In the data rows, the value 128 means zero.
Some points, one per row:
{120, 116, 156, 143, 150, 117, 142, 131, 115, 129,  95, 127, 125, 122, 129,  90, 105, 153, 108,  98, 107, 126, 113, 128}
{112, 133, 100, 157, 150, 127, 162, 128, 124, 159, 146, 131, 121,  91, 116, 109,  79, 138, 165, 150, 121, 106, 105,  98}
{ 92, 146, 122, 168, 165, 114, 186, 113,  87, 114, 127, 142, 105,  99,  95, 132, 102, 152, 158, 160, 106, 109, 114, 113}
{100,  87,  93, 156, 188, 130, 138, 121, 158, 134, 149, 121, 135, 128,  83, 126,  92, 122, 105, 107, 114,  84, 114, 121}
{113,  76,  94, 126,  99, 133, 127, 138,  84, 140, 143, 134, 146, 106, 132, 109, 106, 138, 145, 140, 133, 120,  98,  95}
{149, 134, 134,  73, 117, 128,  97, 107, 149,  99, 116, 147, 133, 133, 165, 136, 154, 159, 124,  99, 129, 168, 107, 141}
{129, 131, 131,  67,  99, 103,  96, 104, 144, 102, 107, 146, 154, 168, 169, 125, 152, 116, 128, 125, 157, 179, 111, 144}
{132,  97, 104, 158, 156, 155, 156, 160, 121, 168, 130, 135, 121, 103, 120,  85,  95, 101, 117, 154, 108,  85, 118, 125}
{106, 145, 115, 135, 112, 176, 150, 152, 161, 114, 128,  95,  99, 136, 162, 121, 133, 120, 160, 160, 154, 128, 108,  78}
{134,  75, 129, 142, 161, 104, 132, 131, 153, 150, 141, 135, 118, 102,  88, 173, 110, 149, 117, 136, 129,  95, 107, 144}
{146, 126, 157,  54, 133, 117, 122, 104, 150, 120, 123, 155, 115, 151, 159, 158, 163, 182, 146, 151, 165, 161, 102, 101}
{132, 119, 130, 128, 123, 125, 139, 103, 137, 153, 105, 146,  98, 145, 113, 158, 125,  95,  96, 103, 110, 121, 166, 117}
Then 20 other points, each followed by its number:
{133, 118, 130, 145, 121, 181, 143, 146, 101, 127, 174, 124,  83, 130, 100, 111, 112,  98, 133, 158, 147,  87, 118, 123} 0
{104, 155,  81, 138,  86, 150, 124, 134, 156, 130, 115, 129, 134, 169, 102, 157, 150,  70, 108,  85, 146, 129, 172, 122} 1
{ 93, 154, 128, 143, 155, 114, 188, 111, 118, 118, 161, 157, 114, 108,  95, 117, 106, 172, 141, 132,  85, 108,  95, 100} 2
{133, 193, 139, 142, 114,  88, 135, 146,  99, 153, 101, 104, 112, 143, 151, 129, 109, 116, 143, 136, 103, 156, 138, 135} 3
{128, 131, 140, 130, 130, 104, 151, 146, 109, 141,  93, 113, 104, 102, 126,  94, 122, 118, 117, 119,  81, 119, 141, 145} 4
{137, 143, 157, 106, 142, 123, 147, 103, 122, 141, 132, 145, 139, 111, 164, 152, 161, 149, 108, 147, 135, 140, 146, 120} 5
{105, 159, 136, 144, 112, 102, 143, 129, 157, 128, 120, 133, 110, 172, 106,  96, 118,  88, 131, 140,  95, 129, 147, 125} 6
{162, 168, 139, 113, 125, 178, 173, 158, 109, 149, 126, 134, 107, 116, 110, 147, 110,  99, 150, 115, 126, 142, 154,  80} 7
{126, 110, 136, 135, 166, 113, 122, 135, 113, 161, 145, 123, 154, 104, 139,  85, 130, 129, 109, 125,  89,  83,  88, 142} 8
{130,  95, 124, 168, 125, 129, 109, 128, 127, 169, 161, 110, 127,  95,  86,  93,  89, 162, 140, 130, 129,  82, 134,  93} 9
{127, 129, 123, 157, 157, 178, 153, 153,  75, 129, 138, 157, 114, 129, 132, 122, 139,  78, 141, 118, 144, 129, 128, 137} 10
{109, 116,  88, 172, 124, 132, 126, 132, 160, 115, 164, 103, 142, 128,  76, 110,  95, 133, 110, 101,  86,  76, 123, 112} 11
{137, 142, 122, 155, 112,  70, 144, 114, 101, 122,  91, 112, 105, 137, 128,  82, 131, 122, 135, 136,  86, 113, 143, 120} 12
{129, 177, 130, 126, 108, 125,  84, 129, 133, 118, 131, 111, 133, 134, 182,  95, 159, 113, 146, 123, 155, 173, 147, 110} 13
{143, 137, 129, 158, 114, 149, 124, 120, 159, 135, 161,  88, 105, 111, 133, 162, 139, 143,  89,  91, 140, 123, 163, 150} 14
{134, 135, 137, 147, 111, 142, 146, 109, 152, 140, 142, 181, 116, 132,  58, 103, 140, 163, 103, 158, 113,  71, 158, 172} 15
{137, 149, 154, 107, 100, 102, 122, 112, 113, 119, 124, 137, 112, 114, 180, 163, 133, 173, 117, 150, 150, 170, 141, 119} 16
{122, 112, 103, 136, 136, 114, 140, 129, 181, 118, 161, 120, 112, 120, 116, 161, 112, 171, 108, 110, 113, 118, 109, 149} 17
{149, 124, 133,  83, 108, 130, 112, 100, 122, 136, 168, 145, 153, 101, 115, 155, 116, 157, 151, 143, 159, 160, 149, 171} 18
{116, 155, 142,  73, 126, 119,  96, 101, 146, 160, 115, 147, 126, 127, 145, 152, 134, 129, 126, 167, 111, 134,  88,  93} 19
Which three of these numbered points are nearest to each point below, looking only along the 7 directions in which the first points spread most? Their numbers follow each, nearest first.
{ 93,  72, 101, 151, 157, 131, 152, 152, 145,  96, 143, 133, 137, 122, 116, 122,  85, 109, 116,  93, 119,  85, 108, 136} > 11 9 8
{136, 171, 142, 101,  96,  66, 107, 112, 128, 119,  99, 113, 116, 159, 162, 141, 158, 125, 129, 135, 170, 165, 154, 162} > 16 19 5
{158, 183, 112, 133,  62, 102,  84, 118, 133,  89, 125, 121, 171, 169, 180, 119, 160, 117, 169, 154, 141, 174, 155, 113} > 13 16 19
{124, 117, 132, 179, 154, 151, 144, 136, 112, 151, 152, 135, 101,  90,  84, 118,  94, 134, 137, 145, 114,  91,  98, 102} > 9 0 2
{123,  38,  98, 166, 156, 134, 130, 164, 135, 155, 145, 105, 146, 115,  73, 100,  67, 143,  99, 107, 112,  88,  90, 125} > 9 8 11
{123, 163, 161, 159, 106, 107, 130,  99, 151, 130, 122, 126, 132,  91, 144,  94, 146, 131, 108, 169, 132, 154, 168, 126} > 3 12 5
{ 97,  87, 100, 184, 133, 104, 118, 107, 154, 162, 168, 141, 139, 123,  90, 113,  97,  79, 101,  92,  91,  81,  98, 139} > 11 9 8
{111, 160, 107,  92, 104, 136, 100, 135, 119,  97, 101, 134, 123, 156, 162, 122, 149, 121, 161, 146, 152, 171,  91, 139} > 13 19 16
{140, 134, 127, 112, 133, 190, 121, 176, 110,  85, 103, 105, 118, 122, 162, 119, 160, 104, 157, 124, 129, 150,  91, 141} > 13 19 10
{151, 109, 107, 113, 128, 144, 103, 126, 161, 122, 132, 144, 122, 142, 100, 146, 122,  93, 132,  98, 127, 132, 137, 132} > 14 17 1
{130, 127, 176, 129, 109, 154, 116, 160,  90, 113,  81, 109, 128, 146, 147, 105, 150,  98, 164, 139, 168, 173, 125, 129} > 13 3 19
